In the rows, zero is written as 128.
Rotation paths and how fast each direction turns (degrees per step):
Each turn is a multiple of 5 degrees from 10 to 175, or 0.
path 1
[128 121 123 123 120 127 130 134 123 134 110 128 121 118 130 135 117 141
 134 128 115 121 126 120 121 118]
[129 127 124 131 125 126 132 142 124 136 116 123 121 124 124 136 119 131
 141 128 132 126 130 124 129 104]
[127 125 122 128 126 124 123 133 117 131 132 110 121 126 133 141 128 133
 142 121 127 124 127 131 132 108]
[125 135 122 116 132 114 125 124 116 129 123 116 121 130 136 134 123 139
 139 122 117 124 134 131 136 120]
[117 131 113 117 133 126 122 135 115 126 120 130 122 125 125 131 115 143
 135 131 120 130 135 129 136 120]
[124 118 118 119 129 136 120 135 123 130 125 123 120 122 128 132 112 139
 127 128 118 126 136 122 121 112]
[129 124 122 129 136 130 130 131 120 139 120 119 116 124 132 135 117 123
 138 130 121 123 138 118 119 112]
[127 126 115 132 129 124 130 134 107 131 122 121 123 118 133 136 128 127
 147 125 121 123 124 124 124 119]
[129 128 123 118 123 115 132 135 113 123 118 122 129 122 129 130 123 139
 137 115 121 118 125 128 128 114]
[121 131 128 117 133 124 131 139 116 126 124 124 122 129 119 136 119 138
 132 125 129 121 134 128 139 108]
[118 122 126 120 133 134 121 132 118 132 132 116 116 124 129 146 122 141
 130 131 119 121 132 126 134 117]
[124 128 122 124 131 125 127 126 125 140 115 120 116 122 137 139 118 140
 136 134 112 124 133 123 126 124]
[126 128 111 130 124 126 127 140 121 136 114 129 122 122 132 132 118 137
 145 132 124 132 129 126 126 116]
[132 122 118 124 120 126 122 138 120 129 126 118 125 126 132 129 121 134
 140 117 127 127 131 128 121 104]
[129 130 125 120 137 120 126 128 113 128 127 116 118 132 130 133 122 125
 140 120 126 123 139 126 132 108]
[119 127 116 119 138 124 122 127 106 123 127 122 121 122 127 137 123 133
 137 126 117 124 128 126 137 124]
[121 124 118 117 131 125 129 131 120 127 116 124 125 118 126 132 112 143
 126 127 112 120 129 122 126 121]
Directions:
[125 130 125 132 131 131 128 132 124 128 129 132 128 128 125 129 129 126
 132 132 132 131 128 129 132 128] | 135
[130 131 126 132 127 125 132 132 128 130 130 125 132 128 132 126 130 128
 131 126 130 128 128 131 125 126] | 65
path 2
[127 115 141 133 132 132 144 133 121 127 117 138 130 138 142 130 129 122
 126 136 123 126 135 135 138 129]
[128 111 136 142 139 132 130 127 128 119 124 142 135 142 137 132 131 129
 120 131 122 132 138 129 123 126]
[130 104 129 135 138 131 139 134 130 119 128 130 124 135 141 133 136 125
 121 134 129 122 128 124 135 120]
[128 116 141 133 132 133 142 135 122 126 119 139 125 138 141 134 132 121
 128 137 121 126 137 135 137 130]
[131 113 136 141 140 129 129 126 130 118 122 141 132 142 136 134 133 129
 120 132 120 132 137 130 124 128]
[128 106 129 134 139 128 136 135 131 118 128 130 122 134 142 133 135 127
 120 137 126 121 129 125 134 119]
[129 118 140 134 132 133 138 138 123 126 120 139 121 137 141 137 133 122
 131 139 121 126 138 134 136 129]
[135 113 136 142 142 126 129 126 132 118 122 140 128 141 135 135 132 130
 121 134 119 133 136 132 126 131]
[126 108 129 135 143 124 134 136 132 119 127 130 121 133 142 132 133 129
 119 139 124 121 130 128 135 118]
[129 117 139 135 134 132 134 140 123 126 123 139 119 136 140 139 131 124
 134 140 121 126 138 133 135 128]
[138 113 135 142 143 123 129 126 132 120 123 139 124 140 134 136 131 129
 124 134 119 134 134 133 128 133]
[126 110 130 137 145 120 133 137 131 121 127 129 121 132 141 130 130 130
 120 140 122 123 131 130 135 119]
[128 117 138 137 136 130 131 142 123 126 124 139 120 134 139 141 128 126
 137 141 121 126 138 131 134 126]
[141 112 133 142 143 122 129 127 132 123 125 138 121 139 134 136 128 129
 128 135 121 135 132 134 130 134]
[126 112 130 138 147 117 134 138 130 124 127 129 123 130 139 127 127 129
 122 140 121 125 130 134 136 119]
[127 116 137 140 138 129 128 141 122 127 125 138 124 132 138 140 124 127
 139 141 123 126 137 131 133 124]
[142 109 131 143 143 124 130 129 131 126 128 137 120 138 134 136 125 130
 131 135 125 135 129 134 130 134]
Directions:
[131 124 126 125 126 125 130 124 132 127 127 125 126 128 131 127 125 131
 125 130 130 125 123 127 130 130] | 125
[129 129 127 131 132 123 124 130 128 131 130 127 125 125 126 128 123 130
 133 130 128 130 127 130 129 128] | 10
[132 125 129 124 130 129 129 134 129 130 129 125 133 129 127 132 129 131
 125 131 129 128 131 132 126 129] | 0
path 3
[126 128 121 125 139 140 130 121 119 121 127 131 114 129 126 120 132 135
 122 128 133 109 129 116 131 140]
[125 124 120 133 132 139 138 123 131 122 128 135 115 138 129 123 126 126
 122 144 136 118 122 112 129 132]
[138 123 126 127 133 143 140 127 120 123 129 127 114 128 125 118 134 134
 123 133 129 111 129 117 129 136]
[127 130 120 130 139 135 127 123 125 122 129 136 113 139 128 120 122 124
 123 136 137 110 124 115 130 134]
[132 125 128 127 127 145 143 129 126 120 126 124 116 136 126 120 130 135
 120 141 130 115 124 114 129 131]
[137 128 128 128 134 133 131 126 120 126 128 137 106 134 129 120 127 126
 121 132 132 109 126 119 128 139]
[130 128 124 127 134 145 133 131 128 124 129 126 119 142 126 126 118 133
 118 141 136 114 128 115 128 129]
[131 129 131 124 127 136 134 127 121 119 123 134 109 134 132 123 134 132
 116 134 125 112 126 115 128 140]
[132 123 126 129 136 138 132 129 127 132 127 135 110 138 125 126 118 130
 117 141 139 116 132 120 130 134]
[129 129 125 123 131 146 133 129 122 119 130 130 119 134 131 131 128 136
 117 134 124 112 131 113 125 138]
[126 124 127 129 134 130 132 124 126 126 119 139 108 135 128 125 128 132
 115 140 133 116 131 116 135 136]
[129 123 124 127 132 150 139 128 124 129 134 131 116 131 127 131 125 135
 119 137 134 118 130 116 124 140]
[129 124 120 127 137 133 129 124 124 118 124 138 114 132 131 126 131 131
 119 137 124 109 135 112 132 135]
[121 123 123 129 134 143 138 122 126 128 126 130 113 133 123 123 127 137
 119 138 141 120 126 117 131 137]
[135 122 120 131 133 141 138 126 124 121 133 138 115 130 133 127 133 125
 124 138 125 113 129 112 125 138]
[127 124 120 128 142 138 131 123 124 124 124 128 115 132 122 118 126 135
 122 136 137 111 132 116 136 132]
[125 129 122 130 129 144 139 123 125 120 132 133 115 135 130 123 131 128
 123 137 132 117 118 112 124 139]
Directions:
[129 134 126 133 131 127 131 133 127 128 124 130 129 127 131 125 127 133
 130 129 128 130 129 128 125 129] | 0
[124 124 122 131 131 129 130 124 129 127 129 129 130 123 127 127 132 128
 132 128 129 129 129 126 129 129] | 25
[131 125 132 131 123 127 134 128 129 132 127 130 123 126 128 127 131 127
 128 130 129 132 125 130 127 130] | 120
[128 128 130 127 131 123 125 126 125 129 124 129 124 126 126 124 129 129
 128 124 130 126 130 131 132 130] | 145
path 4
[141 120 122 115 122 123 127 134 128 122 129 132 126 132 121 135 141 148
 132 133 116 121 122 128 125 124]
[139 122 120 123 119 118 119 131 130 124 137 127 138 131 121 130 133 149
 129 133 119 123 118 127 126 119]
[141 123 123 123 124 122 130 128 134 127 127 133 134 131 118 127 139 149
 123 140 120 115 124 127 127 117]
[139 122 125 121 115 126 124 133 129 124 130 128 137 122 110 124 136 148
 126 136 123 123 125 124 119 122]
[136 131 122 122 117 125 124 131 127 122 131 131 127 126 120 127 145 150
 127 137 126 114 123 132 124 123]
[132 120 115 119 119 124 123 131 132 121 128 131 132 129 118 126 137 150
 125 125 119 120 122 133 116 122]
[135 128 116 128 119 119 121 125 134 122 132 127 137 128 120 119 136 146
 120 135 126 116 120 135 124 118]
[137 122 118 120 121 126 130 127 135 121 122 131 132 125 112 118 139 141
 118 135 125 117 127 132 119 122]
[137 128 119 122 112 126 120 128 127 115 132 124 133 120 114 118 139 140
 122 134 130 121 123 134 120 126]
[136 126 114 118 120 124 126 127 131 114 126 130 124 128 122 123 144 140
 123 130 126 116 122 141 121 128]
[138 120 112 121 120 120 120 126 133 114 131 126 135 128 119 121 133 137
 120 126 125 125 119 138 119 124]
[144 125 117 123 125 120 126 121 135 115 128 130 132 128 120 118 138 133
 117 139 130 118 120 138 128 123]
[146 119 120 116 121 126 126 126 131 112 125 130 131 123 112 121 136 130
 120 134 128 127 123 133 120 128]
[147 129 120 120 120 124 119 126 126 109 134 130 127 125 121 126 141 133
 125 136 132 123 117 137 126 131]
[146 118 116 116 128 123 123 126 132 111 127 137 127 132 122 130 137 135
 124 128 124 126 118 137 122 128]
[148 121 120 124 126 119 116 123 132 114 135 133 138 130 120 126 130 134
 122 135 129 128 114 132 126 123]
[151 121 125 120 130 126 125 123 132 115 124 140 130 129 117 127 137 134
 122 141 129 122 120 130 127 124]
Directions:
[121 129 125 127 125 130 127 127 128 127 126 125 127 128 127 121 128 127
 125 127 129 125 130 132 126 128] | 20
[131 127 131 130 129 128 131 126 131 131 126 128 132 127 124 124 126 126
 124 133 129 128 130 125 130 125] | 80
[130 122 128 131 128 127 124 129 127 127 129 129 131 130 127 125 134 128
 129 129 126 123 128 127 127 132] | 0
path 5
[131 126 132 124 127 135 120 133 137 127 144 126 141 122 135 115 132 131
 130 116 128 136 136 138 119 132]
[136 129 130 136 132 130 126 127 132 132 143 123 140 122 133 119 125 135
 122 113 130 136 140 138 120 132]
[134 133 133 129 127 127 125 135 129 132 150 132 136 121 132 119 123 138
 118 118 132 131 134 142 124 127]
[128 129 126 128 125 130 129 137 138 127 148 126 140 122 135 114 133 131
 123 118 130 127 132 142 119 129]
[129 127 129 130 131 135 133 124 133 130 144 123 140 126 130 117 130 135
 124 109 133 130 138 140 119 127]
[131 129 136 121 128 134 122 129 128 131 147 131 137 124 130 117 127 138
 126 113 133 136 136 140 123 126]
[133 128 131 129 127 131 120 136 136 128 145 126 140 120 137 116 129 132
 126 118 127 136 136 139 119 134]
[135 130 128 138 131 128 130 129 133 132 145 123 139 122 133 119 125 135
 119 115 131 132 138 140 121 130]
[130 133 132 126 126 129 129 134 130 131 150 132 136 123 131 118 126 138
 119 116 134 128 132 143 124 124]
[126 128 128 124 126 134 128 134 138 126 146 126 140 123 134 113 134 131
 127 115 131 129 133 141 118 128]
[132 126 131 130 132 136 128 123 133 131 142 123 140 125 130 118 129 136
 125 110 132 135 141 138 119 129]
[135 131 136 126 128 130 120 131 128 131 148 132 137 122 132 118 124 139
 123 116 131 137 137 140 124 128]
[133 130 128 132 126 129 124 139 137 128 147 126 140 120 137 116 129 131
 123 120 127 132 134 141 119 133]
[131 130 127 136 130 129 134 129 133 131 146 123 139 124 132 118 128 135
 118 113 132 128 136 141 120 128]
[128 131 133 122 126 132 128 131 130 130 149 131 136 125 129 116 128 138
 123 113 135 129 133 142 123 123]
[129 126 131 123 127 135 123 133 137 126 145 126 140 123 134 114 133 132
 129 115 129 134 136 139 118 130]
[135 127 132 134 132 133 126 126 132 132 143 123 140 124 132 119 126 135
 124 112 129 137 141 138 120 131]
Directions:
[126 128 126 131 125 134 127 127 131 128 130 133 129 128 131 131 126 131
 127 130 127 128 133 126 127 124] | 0
[133 129 130 132 129 126 122 129 127 129 127 128 129 126 130 130 124 128
 127 131 125 133 130 126 129 132] | 70
[126 127 126 126 126 129 125 133 133 125 128 128 130 126 132 126 132 124
 131 131 125 127 126 128 126 131] | 120
path 6
[119 131 138 134 137 135 129 129 120 135 139 116 129 137 124 142 117 139
 120 125 124 136 131 119 132 137]
[115 120 137 130 137 140 132 128 126 140 130 128 126 138 131 148 121 132
 115 122 122 131 130 131 136 126]
[107 116 137 125 141 135 132 126 129 141 132 114 126 136 128 141 126 127
 131 130 124 133 124 123 125 130]
[118 130 143 127 139 131 132 135 128 131 135 112 121 136 123 144 119 133
 126 124 122 132 136 116 130 133]
[121 124 137 127 139 135 134 126 131 132 133 125 121 141 127 150 122 135
 122 130 115 131 133 133 141 127]
[113 122 131 132 140 136 130 119 124 139 137 115 129 139 125 143 123 135
 129 135 122 136 121 127 130 134]
[116 130 139 133 137 136 128 134 121 139 137 118 128 135 127 143 117 135
 117 119 126 136 131 119 129 133]
[113 116 141 125 139 138 135 130 131 139 129 127 123 137 131 146 124 129
 119 123 120 129 132 129 135 125]
[110 119 137 127 142 131 133 124 132 136 131 109 123 138 125 143 125 128
 134 132 122 131 126 122 127 132]
[121 135 140 128 139 131 131 134 127 129 138 114 121 138 123 146 118 136
 124 126 121 135 135 121 134 132]
[119 121 136 129 138 139 134 123 127 136 134 128 126 140 128 147 122 138
 119 131 116 133 129 134 140 129]
[110 121 133 134 138 136 129 121 123 142 133 114 130 137 127 142 122 132
 127 129 125 135 122 123 127 134]
[114 128 141 127 138 136 130 139 125 137 135 118 124 135 128 144 119 131
 119 117 126 134 134 120 128 130]
[115 115 142 122 140 136 137 128 134 135 129 124 121 138 129 145 125 130
 125 128 117 128 133 128 136 127]
[114 125 134 131 141 130 131 121 130 133 133 108 123 140 123 145 122 132
 133 134 121 133 126 122 130 133]
[121 135 136 130 138 135 130 134 123 133 141 119 124 139 125 147 118 139
 119 126 122 138 132 126 134 132]
[115 116 137 129 137 141 134 122 125 141 133 129 129 138 130 144 123 136
 119 128 119 132 128 130 136 130]
Directions:
[126 133 126 125 130 127 127 133 126 129 133 124 128 127 127 126 129 128
 131 129 131 132 125 127 123 129] | 120
[125 125 132 124 129 127 129 132 132 128 125 126 125 126 129 127 130 123
 130 125 129 125 130 125 125 126] | 70
path 7
[116 129 136 118 123 130 120 130 131 131 123 117 129 124 138 140 124 136
 136 144 133 128 127 141 119 141]
[117 134 136 112 121 128 122 131 134 134 128 119 137 132 132 134 116 132
 129 142 120 123 130 139 123 142]
[117 133 141 117 129 127 118 132 133 133 124 118 137 125 133 144 132 133
 132 136 126 127 126 142 123 142]
[122 130 135 116 131 126 120 133 133 132 129 114 144 129 132 138 119 140
 129 138 119 119 132 139 124 136]
[120 126 135 121 130 130 118 132 130 129 126 113 132 122 138 142 127 142
 136 140 130 124 129 141 120 139]
[118 130 132 115 121 129 122 130 132 132 128 116 135 130 136 134 113 138
 132 146 125 121 132 138 121 137]
[114 131 138 115 123 130 120 131 131 133 125 119 129 126 135 140 128 132
 134 140 128 128 126 142 122 146]
[119 136 138 113 126 125 120 131 135 134 127 119 144 131 132 139 119 133
 128 139 119 123 130 139 125 138]
[120 128 139 119 134 129 117 134 131 132 127 115 136 124 134 143 131 139
 133 135 124 123 128 142 124 141]
[123 129 132 118 128 126 120 131 133 130 128 113 142 128 136 138 115 143
 132 142 125 120 133 138 122 132]
[117 126 134 118 125 133 120 132 129 131 127 115 126 124 136 137 125 139
 136 142 130 124 128 142 120 143]
[116 135 135 114 119 126 122 129 134 133 126 119 138 131 134 136 115 133
 131 145 125 125 129 138 122 138]
[116 131 140 115 128 130 119 133 131 135 127 118 133 126 131 140 131 132
 132 136 122 125 126 142 124 146]
[121 134 137 117 130 123 119 131 135 132 126 116 147 128 134 142 120 138
 129 138 122 122 131 138 124 133]
[121 124 135 119 133 133 118 134 129 131 129 113 132 124 135 139 127 143
 135 138 125 120 130 142 122 141]
[119 131 132 118 122 126 121 129 133 130 125 116 137 128 138 137 114 139
 133 146 130 124 131 138 120 134]
[115 129 136 114 123 133 121 132 130 134 128 118 127 127 133 135 125 133
 134 141 125 124 127 142 122 147]
Directions:
[126 126 130 130 130 130 127 129 126 128 127 128 123 124 129 131 135 128
 131 126 131 130 125 130 127 132] | 175
[129 124 124 130 126 130 129 128 126 126 129 126 124 127 131 126 124 132
 131 132 133 127 129 127 126 126] | 70
path 8
[128 123 138 124 126 119 139 114 133 128 125 118 117 135 138 124 127 132
 121 117 139 130 135 117 125 126]
[128 123 138 126 134 122 143 117 126 119 121 120 117 134 129 135 134 131
 132 120 139 129 137 115 124 133]
[117 133 133 122 132 124 136 123 114 117 126 122 112 136 125 138 135 132
 131 122 138 129 135 123 132 134]
[116 137 133 119 127 127 125 123 116 122 135 117 117 140 132 132 131 136
 120 117 137 127 131 125 136 128]
[127 129 131 121 131 124 129 119 129 127 136 112 122 142 136 129 129 139
 116 115 135 119 133 120 131 122]
[131 123 126 127 138 116 140 119 132 129 128 117 115 137 134 133 127 141
 125 121 135 119 139 122 127 124]
[125 128 131 126 133 118 139 121 124 129 121 122 105 128 133 134 129 139
 132 124 140 130 141 128 132 130]
[122 131 137 119 125 128 129 121 123 127 125 118 109 127 134 132 138 131
 127 119 144 136 136 126 136 131]
[122 127 131 115 126 130 131 119 129 121 133 115 119 132 132 131 143 129
 121 111 140 129 131 120 130 127]
[121 125 123 118 128 117 139 117 127 118 136 120 121 138 127 128 135 135
 124 113 134 121 132 120 124 124]
[123 128 133 125 127 112 138 117 118 123 130 124 114 140 128 124 123 141
 129 121 134 124 136 122 127 124]
[127 129 146 126 131 124 131 120 118 129 123 118 110 139 133 128 126 136
 126 125 136 129 139 120 131 125]
[124 129 138 122 138 133 133 125 126 126 123 113 112 136 135 138 134 128
 120 121 136 128 138 117 130 130]
[116 131 122 120 134 126 140 124 128 121 130 115 118 134 135 141 133 132
 119 116 137 126 133 124 131 135]
[121 132 125 123 125 116 136 116 124 122 135 118 122 135 134 133 128 141
 126 115 143 125 131 131 136 133]
[134 127 135 125 126 117 126 113 124 126 133 118 117 137 131 127 134 140
 131 119 143 122 134 126 135 123]
[132 125 133 122 135 124 127 119 127 128 128 121 106 134 127 131 139 135
 127 122 137 123 139 118 128 117]
Directions:
[128 128 127 129 126 126 128 125 128 123 128 129 130 127 128 132 131 122
 129 127 133 131 125 129 130 133] | 60
[131 129 136 129 124 131 123 126 129 130 129 125 131 128 131 124 127 129
 127 126 131 130 127 127 130 128] | 95
[126 130 130 129 130 135 127 132 128 128 125 130 125 124 126 131 128 130
 131 128 131 132 130 124 126 131] | 70
path 9
[123 138 127 119 127 120 116 126 140 132 128 126 124 130 119 123 131 133
 138 134 149 125 117 133 130 134]
[113 137 128 117 131 124 111 132 129 131 136 132 129 125 118 128 125 133
 136 133 139 121 115 135 127 135]
[113 143 129 118 121 126 113 138 119 128 128 126 131 131 117 124 120 135
 135 138 135 130 123 131 125 131]
[115 141 133 122 119 129 119 134 132 121 129 122 126 139 118 120 126 129
 139 138 139 137 124 133 127 129]
[112 133 138 123 124 127 117 133 140 124 138 120 127 131 125 120 122 124
 133 132 140 132 118 141 123 129]
[117 134 133 120 121 120 115 138 133 133 129 115 135 126 132 122 120 132
 126 132 143 129 117 139 124 131]
[123 135 125 117 121 124 118 137 135 131 124 118 135 136 130 127 129 139
 135 135 147 128 118 133 133 134]
[117 134 127 118 127 134 120 135 138 129 133 130 129 137 125 130 125 138
 138 136 143 120 115 137 131 132]
[117 139 131 117 127 131 120 137 129 131 129 131 124 131 122 124 112 136
 131 135 140 119 119 138 121 127]
[124 144 132 116 125 123 118 133 128 126 119 123 121 135 118 117 119 131
 133 133 145 128 123 134 123 127]
[120 136 134 116 133 123 114 129 134 121 130 122 126 134 118 120 128 124
 138 127 145 130 119 137 128 132]
[113 132 133 115 132 124 110 137 126 124 135 122 137 129 124 124 121 127
 133 127 137 128 116 139 127 135]
[117 136 128 116 121 126 116 142 123 124 125 119 140 139 128 123 119 136
 133 134 136 134 122 135 129 132]
[118 133 129 120 121 132 123 136 140 121 129 122 132 147 129 122 122 134
 137 135 139 133 121 138 130 130]
[119 131 133 120 127 128 122 134 144 128 134 125 127 137 131 121 113 132
 130 130 141 124 117 145 124 128]
[126 136 127 116 128 118 119 134 133 134 122 123 130 131 130 118 113 136
 127 129 145 122 119 140 124 131]
[127 137 123 113 132 120 117 130 133 128 121 127 130 138 122 122 126 137
 138 129 147 124 120 134 133 135]
Directions:
[129 126 125 126 131 125 124 128 125 129 128 127 134 125 129 131 133 129
 129 126 129 127 126 126 132 132] | 70
[126 128 129 128 128 127 126 131 123 131 129 129 130 123 130 128 122 129
 123 127 125 125 127 130 124 127] | 110
[131 122 128 129 128 132 129 127 127 131 124 127 130 125 124 129 127 127
 131 130 127 131 129 132 124 133] | 0
